One vector is turned by the same rotation once a step. Each row is the vector after some number of steps, and that number follows the row.
The counts run from 0 to 70.
[  5  21  45  25   9 -50  -6 -20   1  -9  47  19]
17
[  8 -22  40   4  18 -53 -29 -27   8  -3  35  26]
54
[ -6 -19  21  11  30 -41 -26 -25  -6 -20  46  37]
47
[  7  -1  44  14  15 -52 -18 -26   7  -4  45  23]
36
[  7 -26  39  -1  27 -45 -24 -31  12  -4  44   7]
58
[  4  22  41  27   7 -53  -7 -14  -1 -11  42  29]
15
[  7 -21  37   5  19 -54 -29 -25   7  -5  35  31]
53
[ -2 -42  18  -1  34 -34 -33 -26   0 -22  41  23]
65
[  0 -32  27  -1  36 -37 -26 -32   7 -13  48   5]
61
[ -3  31  37  32  14 -38   6 -12  -4 -21  54   3]
1
[  1  15  41  23  21 -42  -4 -26  -1 -13  57   9]
20
[  1  18  43  23  16 -46  -3 -24   1 -10  53  10]
19
[ -7  30  35  30  17 -35   6 -13  -6 -25  56   1]
2
[  9 -23  42   1  19 -54 -28 -26  11  -3  36  19]
55
[ -1 -36  24  -3  37 -35 -28 -32   4 -17  48   9]
62
[  4 -20  31   8  21 -51 -31 -24   2 -11  35  40]
51
[ -4   1  27  24  19 -44 -19 -20 -10 -18  45  44]
30
[  3  -3  43  12  21 -47 -16 -32   7  -5  50  13]
38
[  4  21  43  27   9 -51  -6 -17  -1 -10  45  24]
16
[ -5 -15  26  11  34 -36 -19 -32  -3 -18  55  16]
43
[-12  23  24  34  21 -32   0 -13 -13 -32  56  19]
6
[ -9   2  22  24  26 -37 -15 -23 -12 -24  54  34]
27
[ -5  20  28  34  12 -43  -8  -8 -12 -23  43  38]
11
[ -8 -18  22  11  34 -35 -23 -31  -5 -21  53  27]
45
[ -2 -43  18  -2  33 -38 -34 -22   0 -22  36  27]
66
[  5   1  41  18  13 -53 -18 -24   1  -5  41  32]
34
[ -3 -38  19  -1  37 -33 -31 -26   1 -21  43  17]
64
[  4   2  38  18  13 -53 -19 -22  -2  -8  40  37]
33
[ -8 -20  20  13  33 -37 -24 -28  -6 -22  51  30]
46
[  7 -40  26  -4  23 -48 -39 -17   4 -15  24  33]
70
[  0  -8  37  10  29 -41 -16 -34   5  -9  55  10]
40
[  3  -5  41  11  25 -44 -15 -33   7  -7  53  11]
39
[ -9  26  27  32  21 -31   3 -15  -9 -30  59   8]
4
[  5 -29  35  -2  31 -42 -26 -33  11  -7  46   5]
59
[ -9   5  25  25  30 -34  -9 -26  -9 -24  58  24]
25
[ 11 -24  40  -1  25 -49 -26 -31  12  -3  40  10]
57
[  5 -40  22  -3  25 -46 -38 -17   2 -16  27  34]
69
[ -4 -37  21  -1  36 -33 -29 -29   3 -20  46  13]
63
[-10   6  28  24  29 -33  -9 -27  -7 -24  61  17]
24
[ -5 -13  31  11  32 -36 -18 -35   1 -15  58  12]
42
[  4  19  45  23  14 -47  -5 -23   2  -8  50  13]
18
[ -2  33  41  32  10 -42   7 -10  -3 -19  53   2]
0
[  3  21  38  28   6 -51  -8 -14  -5 -13  42  33]
14
[-10  20  22  35  17 -37  -5  -8 -16 -27  49  34]
9
[  6 -20  34   7  19 -52 -30 -23   4  -7  34  36]
52
[-11  22  22  34  19 -33  -3 -11 -14 -33  55  25]
7
[  0  20  36  30   7 -51  -8  -9  -8 -17  41  36]
13
[ -7   9  29  23  26 -35  -7 -27  -4 -20  61  13]
23
[ -2 -10  34  11  30 -38 -15 -35   3 -12  56  10]
41
[ -5   1  26  24  21 -42 -18 -20  -9 -21  46  41]
29
[ -5  15  36  22  23 -39  -5 -27  -2 -15  59   7]
21
[  0 -23  28  10  21 -48 -30 -22  -1 -13  37  44]
50
[  7   0  42  16  15 -53 -18 -25   4  -4  42  28]
35
[-10   2  23  23  27 -34 -12 -25 -11 -25  58  29]
26
[ -3  21  32  32  10 -46  -8  -8 -11 -20  42  38]
12
[ -7  26  32  32  19 -33   6 -14  -8 -26  59   3]
3
[ -4 -22  24  12  26 -42 -28 -24  -5 -18  43  39]
48
[ -2 -20  25  11  25 -46 -28 -23  -4 -16  40  41]
49
[  0 -41  18   0  31 -39 -36 -20   0 -21  32  32]
67
[ -5  12  33  23  24 -36  -5 -28  -1 -18  61  11]
22
[-11  22  25  35  22 -32   1 -12 -12 -31  57  13]
5
[  1 -42  19  -2  26 -42 -38 -18   0 -20  29  34]
68
[-10  20  22  34  18 -34  -4 -10 -15 -32  52  30]
8
[  2   0  35  21  15 -52 -21 -21  -4 -10  41  41]
32
